(in the rows, 128 means zero)
Turns, then the turns between two rows, first turn first; the first pair answered
sedu (before -> after):
[132 131 140 136 101 119 178 133]  ->  [135 117 122 168 142 141 155 137]
[121 112 161 149 116 135 149 133]  ->  [112 116 148 165 133 142 120 130]
[132 121 135  93 119  79 172 119]  ->  [129  82 120 148 160 103 177 120]
teran (before -> after):
[126 118 130 113 112 116 125 127]  ->  [114 112 124 135 124 125 120 127]
[146 170 139  81 117 130 102 134]  ->  [ 82 119 172 124 110 129 102 132]
[109 108 132 141 132 119 121 128]  ->  [136 131 109 130 142 124 117 133]
[100 139 139  82  98  99  81 127]  ->  [ 83 105 124 137 130 116  66 124]
vave (before -> after):
[150 152 118 101 131 131 129 139]  ->  [147 129 127 122 132 130 160 139]
[ 98  99 105 123 133 106 143 126]  ->  [103 110 101 117 134 107 121 119]
[139 134 126 122 129 121 145 126]  ->  [132 120 130 136 130 116 148 128]
[ 80 118 163  93 100  82 111 114]  ->  [104 144 153  76 103  79 110 113]

Between the rows of a pair lie 2 to 3 turns.
[ 96  65 113 136 126  99 160 127]  ->  [136  87  84 136 147 114 178 127]  teran then teran then sedu
[ 93  88 138 175 134 134 146 105]  ->  [176 146  99 131 144 137 175 120]  teran then sedu then vave
[161 100 105 137 163 157 156 131]  ->  [150 152 143  71  99 137 126 132]  sedu then teran
[ 87 132 157 161 127 152  94 126]  ->  [170 172 118 136 154 164 128 134]  teran then vave
[129 121 170 130  91  87 146 129]  ->  [108  91 158 166 122  97 136 125]  vave then sedu
[112 153 105 116 146 128  59 141]  ->  [154 178 138  77 112 116 132 144]  teran then vave
[142 110 153 176 146 162 175 136]  ->  [ 90 147 160 145 128 156  66 127]  vave then sedu
[ 73 109 151 174 144 147  83 121]  ->  [154 190 123  66 111 111 107 130]  teran then sedu
[126  85 108 153 129 117 172 116]  ->  [ 83 112 101 138 127 114  85 113]  vave then sedu
[155 178 122 109 121 147 106 113]  ->  [111 155 146 120 105 148  83 117]  teran then teran then sedu
[159 119  84 131 106 129 135 126]  ->  [141 139  88 133 102 139  98 120]  vave then sedu then sedu
[154 106 141 119 113 111 178 119]  ->  [173 133 120  88 111 105 154 118]  vave then teran then teran
[147 128  97 102 120  93 138 154]  ->  [148 129  79 120 145 113 105 147]  sedu then sedu then sedu
[156 133 101 126 142 130 162 146]  ->  [136 144 147  95  99 118 156 142]  sedu then teran
[114 144 208 130  81 148 155 134]  ->  [110 126 172 183 145 188 109 129]  sedu then sedu
[168 134 114 142 157 123 207 109]  ->  [164 181 157  87 110 115 182 114]  sedu then teran
[116 100 140 134 116 113 177 123]  ->  [123  90 118 154 134 118 175 121]  teran then teran then vave
[115 168 123 104 121 117  82 125]  ->  [114 119 153 106  88  99 166 124]  sedu then vave
[128 109 121 160 156 118 180 128]  ->  [147 176  94 130 170 131 113 128]  teran then sedu then sedu
[106 100 166 105 102 103 137 110]  ->  [162 135 131  85 120 110 160 118]  sedu then teran then teran
[124 114 172 138  89 116 196 139]  ->  [ 71  89 161 174 113 130 113 139]  vave then sedu
[158 202 124 114 117 131 112 135]  ->  [ 95 125 176 158  89 127 154 132]  teran then sedu
[140 149 106 118 151 140 100 121]  ->  [106 147 134 108 125 135  88 121]  teran then teran then vave
[101 102 145 146 149 137 137 122]  ->  [132 121 136 131 139 128 171 128]  teran then teran then sedu
[126 127 158 100 102 132 175 160]  ->  [167 153 109  92 133 135 147 158]  vave then teran then teran
[142 151 144  93  80 114 150 127]  ->  [152 153  87 131 149 154  81 133]  teran then sedu then teran
[163 155 101  81 117 112 137 131]  ->  [ 87 112 142  97  85 113 112 126]  teran then vave
[157 131 117  80 127 103 168 123]  ->  [100 121 123  93 116  99  89 117]  teran then vave then vave
